The rows below come in pairs that one turn or mirror swaps. Which row does each named row swap with?
The rows were stretched afterwards, more along some directions than others.
fofig: [ -9  14   2  11  22 -17  25 -13 -28  35  10  11 -21  39  -7 -13  36 -25]
vufa: [ 18 -25 -17  18  19   5  28  22 -51 -41  18   9  17   0  16  14   2 -13]
zasos: [-24  -4  18  -1 -14  -3 -34  11   1  16 -15 -48 -16  -4  -6  -1  -7  -9]
Suz: [ -4   3  24  34   4 -33  10   2 -21  -2  10 -28  18  22  -9 -11  13  19]
tukul: [-12  -2  24  -2  14   7 -19 -56   4 -12 -11  23  34 -16 -10  -5   0  25]
nizi: [ -4  -6 -15  18   2 -15   8 -41 -36 -46   8  15  27  -5  15  16   8 -60]
Mirug: [ 17 -17   0 -21 -33   6  10   3   6 -16 -21 -19  -5 -28   1  -5   0   7]
Semu: [ -3 -43  25 -11   0   1  -9  -4  16   2 -25 -11  15 -42   0  22 -20  13]
mago: [  7   6  18 -22  -7 -32 -38  14   8   4 -30 -19 -13 -21 -17   6 -20  29]
zimek: [ 12   7 -14 -18  47 -11 -12 -63 -38 -14 -13  27  -4 -16  16  15  19 -24]
zapi: [-22 -10  -1   7  15 -17  15 -11 -48   6  27  -7 -12  21  10  22   6 -54]
pimo: [ 10 -36 -33  16  46 -11  22  38 -61 -27  11  -2  34   2  26  45   9 -53]
Dolu: [  7   3   3   8  18   1  31 -55  24   5  -5   5  10   8  -1 -29   8  -6]
kop: [-35  -5 -33 -32   2   7   5 -54 -23   0 -39  17 -27 -19   2  20  31 -36]
Fevub: [  7  11   4 -11  18   5 -23 -10 -19 -16 -32 -14  16  -9  -6  -5  -3  -5]
tifa: [ -4 -12 -43  15  26  -9  26   0 -27 -22  27   7   1   9  -3  10   1 -28]
vason: [  8 -13 -32 -22   0   8  51   3   3  -4   7  29 -19 -17 -13  18   5 -24]
Nitu: [-10  10  25 -25   8  -8 -25 -55 -17   4  -4  30 -29 -13   4  -1  -4 -10]
nim: [-26 -26   5   8  -6  -2  -4 -15 -24 -39 -13  -5   7 -15   4   0  -9 -46]
duzag: [ 13 -23  -9   8  23   2  51 -21   3   7  19  49  -4  -7  -3  10   8 -43]
kavar: [  6 -28 -25 -13  45   4 -16  27 -25 -24 -11   8  11 -32   8  45  -7 -35]
denu: [ 31  -3  25 -18  37 -16 -18  -1 -16   2  -3   9  19 -23   2  39 -22  -3]
kofaz: [-14  20  16  -9 -18  -4  19 -74  19   6 -14   4 -26  -1   0 -38  11   9]
zamu: [-12 -21 -42 -16  40  25  31   3 -32   9   6  13  -4   5   3  26  16 -24]
zolav: [-14 -35 -18  11  27 -19  37  -7 -50  -1  13  32   4   0   1  22  -6 -68]
setog: [ -7 -11 -35  -7 -11 -23  22 -43  -4  -7  21  11 -25  12  14  11  25 -34]
Duf: [-12 -19  32  14   9   9 -16 -36 -11  -2 -17  -3  34 -13  14  -4 -12  -6]
dato: [-18 -24 -42 -38  32  28  15 -25 -35 -10 -24  44   0 -23  19  28  16 -61]
fus: [-34  15 -18  11  27 -20 -13 -46 -38 -39 -19   9   1   3  11 -14  18 -16]
bof: [ -9  21   7 -36 -16   4 -26 -60  44 -18 -43  14  -6 -42 -13 -28 -12  22]
resid: [  6 -18  22  -5 -23  10   6  32   9  20   9 -15  -2  -6  -3  11 -30 -13]
vam: [ 20 -19 -29   4  11   6  58 -17 -24 -28  26  61  15   0   9  28  21 -49]
Keb: [ -5  37  26 -10 -10 -22 -38 -17 -34  -5 -15   3  -1  11  -4   2  -1 -12]
kitap: [ 10   9   3  -1  34 -12  10  -8 -33  30   4  14  15  18 -16  -3  -4 -11]
Baza: [  9   3 -25   8  45 -19  18  10 -45   4  11  29  21  30   4  -4  14 -34]
Derin: [  4 -25 -11  19   0  -6  39  -2 -11  10  16  28  -7   2   6   3 -20 -57]
tete: [ 49  15  11  -9  35 -18 -18  -2 -10   6  17  42  -7   0   4  35 -23  31]
Vake: [ 10   3  -9 -12  48  -8  21 -51 -19 -37  -4  57  13 -15  12  -1  11   0]
Gab: [ -2  17  25  23 -29 -19  16 -23 -17  14   7 -10   1  35  -2 -13  27  -4]
kise: [-10 -10   2  -3  33  -7  27 -19 -17  -9   4  47 -13   9   6   2  -2 -32]

Swapped with vam: Gab
Swapped with zasos: kavar
Swapped with vufa: Mirug
Swapped with dato: Duf

